Named moves, each a turn or a mirror, and the order they were made in; the first pair answered:
move S:
 -3 -28  -3  31  20 -19   3   7  15   9   2   5  40  24   5 -45 -13 -77 -18  -1  14 -19  13 =>   1 -29  -1  27  19 -22   6  -2   8  11   7  14  29  19   9 -54 -17 -79 -19  -2  13 -19  14
  0   1   4  43   8 -28  22 -21   9   9  -7  50  -1 -15 -21  -7 -17 -27  -8  -2   4  10 -28 =>  14 -20  -4  72  -3 -15  -8   4  16   9 -12  30  12 -10 -11  12 -24 -14 -14  -7   4  -4 -26
-11 -25  31  44 -18   4  14   1  38  -6  31  22  46  20  55  -5  -9 -61 -44 -19  -3   8  11 => -22 -14  33  34  -8  -6  33  -7  26  -3  33  39  37   6  59 -23  -3 -69 -42 -11  -8  16  13
move Q:
  5   0  28  23 -14  -9  10  -7  17  12  33  25  -5   6   9   1  -4 -22  16  11  20  23 -24 =>  -7 -14  28  43 -13   8   7 -10   7   1  42  13   7  13  25 -12  -2 -11 -20   3   4  20 -15
-24  46 -20   0  27 -21   9 -18  -3 -10  -9   9 -10 -30  17 -17 -28  -7  17   0  26 -21  -5 => -33  22  -7  17  19  -8   5 -20 -18 -15  -2  -5  13 -18  28 -27 -20   1 -25 -12   5 -24  11
-31  18  11  -5   6   1  30 -10 -21   2  -2  19   7  17   6 -18  33  10 -29  27   2  -7  -4 => -15  33   6  -8   3 -14  33 -16  -9   6 -11  23  -8   2  -7 -10  22  -4  -1  34  12   2 -13
 14  17  -9 -12   5   2   1  14  -3  -3  13 -18 -18  25   7  -4 -10   4  -3   8 -28  -5  -5 =>  10  18  -8 -15   9   1   2  14  -2   7  18 -21 -22  24   1   0  -6  -3   3  10 -23  -2  -4
move M:
 18  15 -11 -16 -14  13 -11   7  -8   8  -6 -30 -34 -20  -9  28   0  54  22  12   1  -9  -8 =>  30  14 -17   4  -9   1 -31   9   1  18 -12 -37 -21  -5   6  13 -15  38  17  14  19 -23   3
 11  11  -9  24  10  -9  -1  -1   9  10 -13   7  15   7  -8 -13 -23 -37  33  -2   9  12  -5 =>   8   0   3  20   5  -5   3  -5  16   7 -13  13  19   8  -6 -17 -12 -42  24  -3  -2   6  -3
 -1  -7 -11 -31  14  -9   5  11  -9  -8  23 -24 -14 -14  -3  -6  13   9  -8  -9  11  -2 -18 =>   3  -7 -11 -29  21  -8  -5  11 -19  -3  21 -29 -13 -16  -5  -9  10  -1  -3   1  24  -2 -26
-12  -5  -3  34  -6   1   7  -6  -3  10  -6  23   3  31  26 -51  17 -19 -19   6  17 -22 -20 => -20  -3  -1  32  -7  13  19 -23 -16 -10   3  27   1  20  11 -42  33 -10 -33 -10   0 -10 -20
move T:
 -3  -2  15 -11 -10  30  11  -7  -1  -5 -11   2  -1 -10  -9  17   9  -3  -3  -1  -7  17   2 =>   7 -10  -5  10 -11  13 -24  15  12   0 -16 -19   5   8  12   9  -2  -4  -6   0   3  -7  15
 -2 -14  24  -8 -10  -5  36 -11 -22  -5   5  -7  -5  -4 -29   9  11  15 -35 -16  -4 -21  -5 =>  24 -18   9  -1 -17  -5   5   7 -13  13   6 -31  -4   2 -13  12  -8  36 -27  -4   9 -34  -4
-26   5   4  -3   2   5   7   6 -11 -15  11  -6  12  -3   4 -21  23   6 -20 -17 -21   0   6 =>  -7   5   0  -3 -13  22 -16  19 -10 -12   5 -28  -2 -16   1  12  15  34  -1  -5  -8  -6   5
Then:
Each pair is 2 to 3 moves apart.
 21 -58  17  26  -8  -5  -7  20  41   3  -8 -28  -5  10   0   1 -40 -28  22 -15  25  20 -21 => -22 -52  42 -12   2  22  37 -16  -8 -24  19  -3  -7   8 -13 -17  -1  -8 -41 -21 -10  28 -11 -> S Q M
  7 -18  -5  10   2  -2 -10   8  -5   4  -6  -7  26  28  30 -25   6   6 -41  -2  -6 -16  15 =>   6  25  -5 -38   0 -18  33 -22  -9   3  -5  31 -12   5  -9 -17   9  -7   5   8  12   9   1 -> S M Q
 10  17  12 -72   5  -1  18 -18 -14  26   7  47 -29   0 -10  -6  36 -15  37  28  17  23  -6 =>  -2  10  19 -76  -1  26  14 -16 -32  10   9  35 -26  -8  -9  11  46  20  23  21   8  24  -5 -> Q M Q
 -3 -20 -20  12   5   4 -16  15   9 -18 -19 -28  52   7  30 -32 -27  -9  -6   4  -1  -3  -3 =>   2 -18 -19  24   8   4 -11  22  20 -23 -18 -10  51  -1   7  -6 -22 -25  21   1  12   6 -16 -> Q T S
-20  41   5  -7  10 -28  47 -43  -4   0 -23  50 -28 -11 -30 -16  13 -18  37  10   9  16  -9 => -25  35  16 -26  -3  -6  55 -38 -31 -17 -15  39 -22 -23 -36   6  20  26  23  -4 -15  16  -7 -> Q M Q
 -6  16  -4 -37  -2 -20  13 -36   7   7 -15 -13  -5  18  23 -53  15  20 -34  15 -22  -2  16 =>   7  16  -6 -30   5 -38  17 -26  29   8 -21   9   0  14   2 -43  -6 -26   7  10   2   4   2 -> S Q T
